First come named moves, each a turn or a mirror, each shown by rows before and after it. For each pair of rows after them, which moves, in which order, take the first row to the second? The first pair is done for you.
Z_814:
[ 17 -15  10  13  -2   2 -10 -23  -4  15   1 -22 -18   9  -8   2   2   6
 -11  18  -6  17  19  10   4  -1  18   9  -9  13  -5   0  17  12 -10  24
 -16   9  -1 -26  15   0 -12  11 -33] -> [  8 -13  -1   5   4   3 -35 -21   0  16 -10 -32  -4  12  -4 -16 -14  13
 -15   5  -6  12  17  20  13 -17   8   3  -8  21  -2  -1   4  12  10   5
  -8  -6  -6 -26  -8 -13   5   7 -22]
[-24  24  -2   1  -7  -5   0 -10   2  -6 -16   2  17  -7  11 -17 -14  11
  18   8  20  12 -11 -12 -19   2 -12 -22   1 -31   7   8  -8  -8 -10 -15
  -7  10  10  19 -23  -3  18  -1  11] -> [-19  22   6   6 -10  -6  16 -11  -1  -8 -10   8   9  -8   9  -6  -4   7
  20  15  20  15  -9 -18 -25  12  -6 -18   1 -37   6   8   0  -9 -23  -4
 -13  21  14  20  -9   5   8   1   4]
[  3  -3  -1  10   3   2  -3  -4  -7  17   8 -11   5   6   7  -4  -6  -5
   5  12   5  -5  -4   9  11   2  -5  18  -9  18   8   9  -1  10   3  -1
   5  -2   0 -12   8   0   4   1  -2] -> [  5  -3   1  12   2   2   1  -4  -7  16  10 -10   3   6   6  -1  -4  -5
   6  13   5  -4  -3   7  10   4  -4  19  -9  16   6   9   1  10   0   2
   3   1   0 -12  11   2   2   1  -3]
[-15  -1   9   5  -4  -6  13  12  -2  -2   4  -2   7   1   4   1  -2   4
   6   3  12   3  -1 -10 -17  -4  -2  -9   4 -21   9   5  12  -9  -7  -2
  -6  -2  -4  12  -4   9  -4   5  -1] -> [-19   0   4   2  -3  -6   3  13   0  -2  -1  -6  13   3   6  -5  -8   6
   5  -1  12   1  -1  -5 -14  -9  -5 -12   4 -17   9   4   7  -8   0  -9
  -3  -8  -4  13 -13   5   3   5   4]
Z_907:
[-11   3  -8   6   0 -11   8  21   7   1  -6   5  19  10  -6   1 -10  -7
   3  -1  18  -9 -11   2  -3   6 -11 -16  20  -6   8   5  -8 -11  14 -20
  -7  -8   7  13 -23   5  16   1  15] -> [ -2   1   6   7  -8  -9  26  16  -6  -1   4  11  10   7  -6  28   5 -11
   5   5  12  -8 -10 -10 -10  19   2  -6  13 -16  12   8  -5 -14  -2  -4
  -9   5   8  13   1  20  -1   6  10]
[-18  -7  -5  -1   4 -11  -4   7  14  -6  -1  -7   4   3   2  -9   4  -4
  -5  10   5   7  -2   1  -4   1  -6   0   2 -10  -7  -6  -4  -2   5  -3
   3  -8   3  -5  -8   0  -1   7   5] -> [-14  -8   1  -2   0  -9   4   8   9 -10   3  -3  -2   1   4   3  11  -6
  -4  12   2   6  -2  -5  -8   7   0   3  -1 -16  -4  -6  -3  -6  -1   2
   1  -3   3  -4   0   6 -10   8   4]
[  6   4  -8   0 -36 -20 -20   2  -6   1 -21 -18  -2  28  13   0   1  14
  12 -11   1  15  -7  13 -17   0  -6 -19   3 -19  12   8  -8   1  19  -8
  20 -14 -17  -1   3  10  -9  18  11] -> [ 10   3  -2   0 -40 -18 -11  -1 -13   1 -15 -17  -4  26  12  13   7  12
  13  -8  -2  16  -7   9 -19   6   1 -14  -1 -23  15  10  -6   1  12   0
  20  -7 -17  -2  17  18 -16  20   9]
[-12   1   7  14  -5   0   6   0  -8   5  15   7   3  16  18   4   6  -5
  12 -11  -9  12   3  -2  -1   2  -8  -6  -4 -16  13  -1   7  -6  -1   7
  13   0  -6  -6  -6  -1  -3   3   5] -> [-14  -1   5  16  -1   1   2  -5  -9  11  16   2   8  16  15  -1   1  -4
  11 -11  -7  15   1   2   1   0 -10  -6  -4 -10  11   0   9   1   0   8
  17  -1  -6 -10  -5  -2   0   3   3]
Z_680:
[ 12   6 -14 -20   5  -1 -33   3   8 -13 -16  -1  -5   0   7 -20 -10   1
  -9 -21 -11 -16   1   6  14 -12   0  -7   1  18  -5  -2 -22 -14  29 -20
   2 -21  -1   9 -30 -19  15  -6  15] -> [ 14  13 -15 -24   3  -3 -18   8   8 -15 -11  13  -8  -4   6 -21  -4  -5
  -6 -22  -7 -21  -7  -1  11  -7  -3  -8   5  16  -8  -1 -22 -17  26 -21
   5 -16   6  20 -26 -17   9 -10  26]
[ 16   9 -14 -10  -1   4  -7  -3  -2   5  -2   5   2  -4  -5 -15   0  -2
  -7  -6  -2 -13  -5  -5   8  -2  -1   4   3  21  -9  -5  -9   0  16  -8
   8   4   6   0  -2 -10   8  -3   8] -> [  8  10 -16  -3   2  -2   4   7   9  -1  -3  12  -1  -2  -3 -21   3  -5
  -1  -2   6 -11  -3  -8  -3   1  -9  -5  12  10 -13  -7   1  -4  10  -8
   1   4   9   6  -9 -12   6  -4   9]
[  1  -5  -3 -10   0  -1 -18  -4   3  -6  -7  -4   4  -6  -1   8  -5   2
  -7  -3  -1  -2   4   1   3  -4  -3   1  -6   3   2   0  -4   6   8  -7
   7  -4  -6   0  -5   1  -3   1   9] -> [  3   1  -3 -13  -2  -3  -6   1   4  -9  -3   7   1 -10  -2   6  -1  -3
  -4  -3   2  -6   0  -5   0   0  -7   0  -3   2  -1   0  -3   2   5  -7
   9  -1  -1   9  -3   3  -7  -3  16]
[ 23  16 -11  -1  -7   7  13  -9  -1  11   4   9  10   1 -17   5   9 -11
 -16  -1  -5 -12   7  -6  14   8  11   4   7  10 -18   5   0  -2   3 -14
   0   3   8   6   9  10  -5 -21   3] -> [ 10  13 -11  14  -3  -1  21   2  13   5  -3   8  10   7 -13  -4   8  -9
 -10   5   5  -6  15  -6   2   9   3  -7  18  -5 -23   2  15  -5  -5 -13
 -14   1   8   7  -6   6  -5 -19  -3]
Z_239:
[ -8   0  -3   7 -20  -9  26  -2  -9   9  -6  15   5  -2  17   7  13  -1
  -7   1  -8  12   0  -3  -5  16  16 -23  10   0   0   5   2 -10  12 -15
 -32  17  13  10   3 -13  -6   9   7] -> [  1   0 -10   9 -15  -7  18 -13  -9  20  -4  12   6  -3   6  -5   9  -2
 -13   5  -9  15  -1   4   6  14  16 -20  11  20  -7   5   3   0  17 -12
 -29  21  14   3   8 -16   1   6   2]
[ 10  -1   7   9   5   1   1  -9  -3   4   5   8   5   3 -12  21 -12  -5
  -7   7  -7  -4  13 -12  -2  10  -1  -1   7 -17   6  -7   2 -20   5 -14
  -1  -1 -12   8   8   3  27   6   1] -> [ 15   0   4   8   6   2  -2 -14  -4   8   6   7   6   1 -17  15 -14  -6
  -9   9  -7  -3  11  -9   4  11  -1   1   7  -8   3  -7   2 -16   6 -13
   0   1 -10   5  11   2  30   4  -1]
[  3  22  11  -3   4 -18 -24  24  -5  -4 -22  -3 -12   8  14 -14   2  -4
 -10  -9  -9 -13  14  12  -2 -13  16 -15   1 -15  -6  -9 -11 -13  14 -43
 -14  -4   0   5 -31  12  15  12 -11] -> [ 22  34  11 -16  -1 -16   0  21 -16  -2  -4  23 -21  -6   5  -5  16 -19
 -10  -7 -11 -24  -2  -2   1   0  19  -5  -2  -6  -8  -6 -16 -15  10 -37
  -1  10  12  20  -5  21   4   6   3]
[  2   1  17   6  -8  -7  13  -1  -6  -1   3  18 -19   0   4  15  12  -8
  -5  -6  -7   3   7  -3  -6  12   9   3   0  -4   0  -1  -1 -15  -5  -4
 -13   8   4   5   4   5  -9   6  -8] -> [ 10  -1   7  10  -1  -4  -3 -14  -3  13   3   8 -16   2  -8  -3   3  -6
 -14  -1  -7  10   8   9  10   7   8   4   0  22  -9  -1   4  -2   5  -1
 -11  10   6  -8   7  -1   3   3 -17]
Then:
(two moves a pair)
[  9  -3  -1 -22  -9   3 -17  -1 -24   7  -7  -1 -11  -9   5  16  -1  -5
 -15  -3 -15 -15  -4   3   9  -4  26   7 -15   7  18   3 -25  -3   5   3
  -4  -4  -9   4   6   2 -16  -9  12] -> [ -4   6  -9 -18  -4  -8   1  21  -8  -3 -10  16 -11  -9   9  -5  -3 -10
  -5  -4   3 -21  -9  -2  -5  -3   5 -11   1  -5  11   0 -19 -12   4  -7
  -7  -9   1  23 -15  -6 -13 -16  29] | Z_680 then Z_814
[ -1   2  -4   2  -3  12 -22  -6 -14 -11  -6 -19  -6  -3   5  -9   7  -8
  -1  -4 -20   1   6   5  -1   0   3  10  -2   3  -5   9 -13 -11  10 -10
 -14  -9  -2  -9 -13 -18   5  -1  -7] -> [  8   8  -3  -7  -6  14  -3 -13 -25  -5   8  -7  -6 -13  -2  -1  13 -18
   0  -3 -18  -5  -7  -3   1   7   3  18  -5   9  -6  13 -15  -7   6  -3
  -1   3   6  -2  10 -10  -2  -7   2] | Z_680 then Z_907
[ -5  -1   8 -13  -3  -2  10  15   9 -15   9  -3  23   4  12  -4   7  10
   6 -14   6   9  -9   3   1   1  -5 -11   3  -9  -6   5  -2  18  -1 -16
   0  -7   2   2  -6   8  -3   7  -1] -> [ -4  -4  10 -12  -3   0  12   9   4  -8  13  -6  27   3   8  -1   5   9
   7 -11   6  13 -11   5   2   2  -4  -7   2  -6  -7   7   1  24  -5 -11
   4  -2   3  -3   3  11  -4   9  -3] | Z_907 then Z_907
[ -5   0  29  12 -12  14  14   5  -9  -7   1  11  -7  -2  13   7  12  11
   0 -12 -14   4   6  -7  -5  -6   9   0   3 -22 -12 -11   2 -25  -6 -20
  -9  17  15  -6 -22   6  -8  -8   2] -> [ 13   2  27   5 -12  20  10  -9 -19   3  10  13  -9  -8   0   8  13   6
  -9 -10 -20   3   0  -5   9  -2  15  12  -4   1 -15  -8  -2 -17  -1 -14
   1  26  20 -10  -2   8  -6 -10   0] | Z_680 then Z_239
[ 11  -8  10  -7 -10   7 -13 -12 -14   3   6  -8  -5   1   2  21   0   2
  -2   2 -15   3   9   3   6   6  18  14 -17   5   4  -3  -4  -1   0   7
  -6   2  -8  -9  17   5  -6   5 -15] -> [ 14   9  -4 -19  -6   4   0  -5 -11   5  14  16  -2 -12  -5  -1  -2 -11
   0  -3  -6 -12 -11  -4   9   7   0   9  -8  17  -3  -2 -12  -2  10  -4
  11   3   7  12  15   0  -1  -9  12] | Z_907 then Z_680
[  3   2   8  -5  -9   3   3 -11  -5  -3  12  13 -12 -14  -2  20  21 -17
  -4   0 -29  24  -1  -5   5   4   4  12  -7   0   0 -15 -14  -9   8   4
   1  19   2   2  -7  -1  -1   1  15] -> [  3  -6   5   6  -5   3  -8 -19   0   4   8   0 -11  -9  -9  10  16 -11
  -9   6 -28  34   7   5   9   0   6  11  -5   9  -6 -15  -3  -1   8   9
  -7  18  -1 -12  -8  -5   5   4  -1] | Z_239 then Z_814
[  3   7  -4   1  -3  -2  19   4   0  -5   5  15  -1  -5  -2   3  10  -6
   5   6   6  -2  -8 -10  -6   6  -3   1   3  -4  -5   1   5  -2  -8   7
   0   5   4   7  14   3  -9  -4   8] -> [-13  -2  -2   9   0  -5   5  11   8  -9  -9  -2   6   6   8   1   2   5
   7   4   8   5   5  -2 -12  -4  -6  -8   5 -16  -2  -2   7  -3  -7   1
 -10  -6  -5  -1  -8  -4  -3   2  -1] | Z_239 then Z_239
[  1   7 -15   2  10   5   0  -4  -1   8   6  -5   2  -6   2  -4   0   4
  -3  -2  -2   3   3   7   6  -2  -7  12   1   4  -2   9   0   5   5 -10
  12  -9   0  -6   9   2   4  -3  -6] -> [ -6   1 -11   9  10   3   1  -1   2   4   1 -11   1  -1   7   1   2   8
   1  -1  -1   8  11   7  -2  -2  -5   9   2  -9   0   8   6   3  -2  -7
   2 -10  -4 -10   4   3   2   1 -13] | Z_814 then Z_239
[-18  -2   0 -12   7  -2  -9 -16 -20   8 -10 -14  11   5  -7  17   3  -2
  -7   3 -17 -11  -1 -11  -7 -14  21 -12   6 -25   4   8 -10   1  -7 -19
   3   2 -17 -14   2  12  -6  22  -4] -> [-14   7  -4 -10   8  -9  21  -6 -14   4  -1  10   2  -4 -13   8  13 -15
  -2  10  -5 -16 -11 -21 -14  -2  12 -16  17 -26  -6   8   0  -3 -16 -15
   2  12  -3   3   8  14 -13  15   6] | Z_239 then Z_680
[-11  -7   7   6   2   2  14 -17 -13  15   7  -7  22   1  -5   7  -6   6
   2   2  13   9 -10   3  -6   0  -3  11  -3  -1  10   7  12  14 -14  12
   5  10   1  -8  11   5  -6   8  -9] -> [-10   2  -1  -8   3   3  10 -14 -15  15   9   1  28  -5  -5  -2 -11   2
   0  -6  14  -2 -21   2   0  -3 -11  10  -3   6  11   7  -1  12  -1   0
  18   5   5   3   6   1  -2   2   8] | Z_814 then Z_680
[  9  23  -6   3  12   4  -1 -14  -1   3   7  -5  -9  13  -2   0 -17  -3
 -15   7  11   2   5  -8   7   0  -1  15  -3  20  11   1   7  13  10   6
   4   0  -4 -14  19  12   3  -1 -17] -> [  0  30  -4  -2   7  -4   0  11   8 -19  -4   8 -16  15  14   3 -12  -2
  -8  -4  12  -9   8 -16  -7   0  -7   4   2  -3  18  -4  -4  -9  14 -12
  -4 -13  -8   5  -8   8  -1  -1  -5] | Z_907 then Z_239
[ 18 -11  -5   0  17  13 -13 -15   2  -1  -5  -4  22  -7   6 -19  -3   0
 -23  10  -7  -1  25  17  28   5  -3  -9   3  30 -14 -16  -8  20  22   9
 -19   0  10 -11 -18 -11  21 -12  -2] -> [ 32   0  -1  -9  11  14  18 -14  -7  -3  12  21  11 -19  -1  -7  12 -14
 -20  13  -6 -11  12   1  25  20  -1  -2   2  31 -16 -13  -8  16  11  17
 -10  16  22   4   7   0   7 -17   9] | Z_680 then Z_814
[  1   9 -12   6   2   1   4   1  24  13  -3  14  -3  -3  -9 -22  -7  -5
   7  11  10  -3  -5   6   3   3 -12 -15   3  32 -21  -5  22   5   2   6
  -2   4   5   1   6  -8  -2  -3  -1] -> [ -2  13  -3   1  -6  -1  23  13  20   0   1  26  -9  -6   0  -3   5 -10
  16   8  10 -11  -8  -9 -10  10 -10 -14   2  10 -13  -5  17  -8  -6   5
  -2   5   7  15   8   0 -16  -1  10] | Z_239 then Z_239
[  9   0   3 -10  -3   3 -20  -4  -7  -1 -10 -12 -13  14   2   0   6   2
  -5  -2 -19   5  13   5  10  -4   8   2  -4   5   4  -1  -7  -2  13  -1
 -13  -4  -4  -5  -1  -7  11   3  -9] -> [ 17  10   4 -17  -8   2   3   1 -10  -6   0   9 -21   5   1   7  17  -8
  -1  -2 -17  -5   3  -8   4   6   7   3  -2   1   4   0  -9  -9   7   2
  -8   5   4  11  11   0   0  -2   2] | Z_907 then Z_680
[  8   2   8  13 -11  15 -13  -7   2  -7  -9 -10  -7  12  -5   9  -5   2
  12   8 -12   7  16   6   5   2  19   5  -3   2  -2 -16  -7  -4  11  -2
 -28   4 -11 -10  -8  11 -17   4 -13] -> [ 11   8  11   3 -15  15   0  -1  -3 -13  -3   4 -10   4  -2  18   3  -4
  16   4 -12  -4   7  -4   0   7  19   6  -4  -5   2 -15 -15 -12   9  -5
 -22   6  -7   3  -2  16 -25   1   1] | Z_814 then Z_239
[ -9 -15 -10  37   9 -19  -8 -12  18  16 -19 -25   8  31 -10  -8 -16   9
  15  16  18  10  -1  11   3  -2  12   0  23  -7  -6  -4  22   6  -5  19
 -23  -4   0 -20  -3  17 -11  -4 -22] -> [ -8 -19   4  28  -2 -13  -9 -12   3   8 -17 -28   5  31   1  26  -6  12
  16  10   6   7   2   2  -2   2  26  10  10 -24  11  -2   9  -2 -10  20
 -22  -5  -8 -20   5  29 -25   4 -21] | Z_239 then Z_680
[-13   6  11  -3  -3   6  -4  14   8 -15  -8  -5   7   8  17  12  -3   4
   8  -5   2  11   9   3  -5 -16 -16  -9   5 -27  -3 -13  -2  -8  -8 -12
  -6  -2  -8  -7 -11  -1 -10   4  -4] -> [ -1   3  14 -10  -5  14 -17   0  -5  -8  -4 -13   7   7  14  25  -3   5
   1  -7 -10  13   8   5   6 -16  -3   3  -7 -16   2 -10  -9  -2  -4  -8
   0   1 -13 -16   3   4 -10   8  -9] | Z_814 then Z_680
[  3   0  -6  13   4  -8  -4   3   8   7  -7  -1  -7   7  -6 -11  -3   2
  -3   8   3   9  -2   2  -5   5 -11  -3   5  -2  -6   1  12   2  -5   4
   1  -2   1  -8 -10  -1   3   4  -7] -> [ 11   4  -6   2  -1  -6 -16   6   5  -1 -10   2 -14   6  -2  -5   1   4
  -7   0  -6   2  -1   0   1   5  -5  -1  -2  -1  -2   0  -3  -8   5  -5
   2  -8  -3  -4 -15  -3   3   4  -3] | Z_680 then Z_907
[-24  -1   2  -6 -10 -12  28  11 -14  12  15  -1  15  -9  17  -1  -2   0
   5  -6   4   3 -21   4 -10 -10  -8  -6  -6  -8  17   2   3  -4 -11  -4
  16   0   4  -1   9  12 -10   9  24] -> [-32  -7   1   2  -7 -14  17  12  -8  12   7 -13  18  -2  21  -8  -9   7
   5  -8   5   9 -13  12 -11 -15 -10 -11  -3 -12  17   0   7  -2  -9  -8
  10  -8  -2  -8  -5   6  -4  11  16] | Z_814 then Z_680
[ -5   3   7   6 -16   6  -6  19   5 -11   1   1 -15  -5   6  13   6   2
  11 -24   1 -15  20  -7  -4  13  -8 -13  -1  -7   1 -22  16  12   6  -3
 -27 -12  -3  10 -11   8 -15 -13 -12] -> [ 12   8  -3   2 -10  12  -6   0  -2   9  14   4 -10 -14 -15  -3   1  -6
   3 -19   3 -15   8   0  14  14 -11  -4  -3  27  -9 -18  18  30  13   5
 -12  -2   8   6  12   8  -8 -20 -11] | Z_239 then Z_907
[-10 -15  11  17   5 -16  -3  -1   1   6 -26 -11  -8  14   5  -2  -4 -16
 -11   8  -4   8  14  -7  -8  18   8   6   6 -23   4  -6  19   2  -5   8
 -21  10 -11 -11 -11 -10   9  10 -15] -> [  6 -11   9  -4   2  -6 -24 -16 -17  15 -21 -15  -3   7   0   6  -9 -16
 -22  -4 -19   0   3  -3  13  12  16  20 -12  -1  12  -1  -5   9  12   2
   0   9 -13 -14   4  -8  14   8  -6] | Z_680 then Z_814
[  0  -5   4   0  13   5  15  11   5   2  -4  25  14 -19 -13 -17  -5  12
   0 -15 -11  -1 -22   3  -8   9  -5  -9  -7   9   6  -9  19  -2  -5  19
   6  -3  12  -7  -7   8   3   7   6] -> [ -7  -6   7   2  11   4  15  16   6  -2  -7  23  15 -17  -7 -12  -6  14
   4 -16 -10   0 -19   2 -13   9  -5 -11  -6  -1  10  -9  20  -7  -7  17
   3  -7  10  -6 -14   8   1   9   6] | Z_239 then Z_239
[  0  -5   5   3   6   7   4 -11  -6   3  13  -4   9   1  -4   9   7  -1
   3  -1   4   9  -8  -6   1   9   1   1   8   0   3   9   5  10 -10   9
   5   8  -9  -3  18   5   0   1   0] -> [ -7  -7   5   9   8   5   4  -7  -1   0  10  -7  10   4  -1   6   5   1
   5   1   7  12  -3  -4  -2   8  -2  -2  12  -4   1   8  11   9 -12  10
  -2   6 -11  -5  11   3   1   3  -4] | Z_680 then Z_680
[-14  -5  -7  -8  12  -8   7 -11   5  -7 -17  -9  11   5   6   5 -18  21
   9  16   5  20 -15  -6  13  -9 -11 -15  39  -6   7  16   7  13  13   2
  16 -28   4  22 -12 -10  16 -20  -1] -> [ -5  -8   7  -8   4  -4  27 -18  -8  -6  -5  -4   4   1   5  32  -3  16
  12  24  -1  22 -17 -16   8   3   3  -2  32 -13  13  20  10  13  -4  20
  17 -13   6  20  17   6  -1 -16  -8] | Z_907 then Z_907
[ -7  -4  -1  -6  -1  -1   2  -6  -8  11   3 -11  28  -2   1   5  -9  -1
  10  -5   1  -3 -14   0  -2  -2  -2   3  -8 -13   5   9  -5  11   4   4
  20   1  -2  -5   7   1   2   4  15] -> [ -5  -8  -1  -1   1  -1   0 -11  -7  16   3 -16  27   0  -3   3 -10   0
   8  -1   1   2 -10   4   0  -1   1   3  -7  -6   1   9   2  16   2   8
  16   4  -1 -12  11   2   4   5   6] | Z_814 then Z_239
[ 13   0  -1  13  10   5  -8  -7   7   8  -3   5  -9  -1  -7   1  -8  -6
  -7   7   3  -4   5   9   4   2  -5   5  -5  10  -7 -16  -6   8   1  -7
   5  -3  -2   0   3  -4  -5  14 -20] -> [ 14   5  -4   9  10   5  -5  -5   7   7  -1  12  -8  -5  -7  -2  -8  -9
  -6   4   3  -9  -1   6   5   3  -8   4  -5  13  -7 -17 -10   6   4 -11
   9  -3   1   6   3  -5  -4  11 -11] | Z_680 then Z_814
[ -5   4 -11   2  -5   2   3   4  -5  -4   9   6   3  -5   2  -5   3   2
  13 -11  -6 -21  -6   7   8   6  -5 -12   1  -8   4   3  -3   4   6  10
   1  -7  -5   5   8  11   7  -5   8] -> [ -8  -2 -10   7  -4   3  -8   0  -4  -3   3  -4   5  -1   4  -5  -1   8
  11 -10  -8 -15   0  14   9   2  -3 -13   0  -9   5   2  -1   8   7  11
  -2 -10 -10  -4   2   9  10  -2   0] | Z_680 then Z_680
[-15  -2  -4  -2   2   6  15  -2   3  10   4  -7  14   0   1  -5  -3 -10
   2   3   7   3 -10  -5   2   1 -15  -2   0   0  -3  11  11  10  -9  18
   5  -1   5   7  16   9  -7 -10  -5] -> [-24  -2  -5  -4   2   5   8   4   6   5  -2 -10  19   1  10  -5  -7  -6
   5  -3   7  -1 -10  -4  -2  -5 -19  -6   1  -9   3  10   5   6  -3   8
   6 -10   2  11   2   6  -4  -8   1] | Z_814 then Z_239
[ -1  13 -10  -3  -7   1 -27   9   7 -12  -1   8 -10   1   5   3  -5   2
  -2   3  -5  19  -9  13   9  -4 -10  -5  -7   7   5  -7 -19  -6  10  -7
  -8 -11 -10 -14 -14   7  10  -2 -13] -> [ -1  22 -11  -5  -7  -3  -7  18  10 -17   4  25 -14  -4   3  -1   1  -6
   3   5   2  13 -16   4   1   2 -17 -10   0   1   0  -7 -16 -11   5  -8
  -6  -8  -2   0 -13   9   4  -7  -2] | Z_680 then Z_680
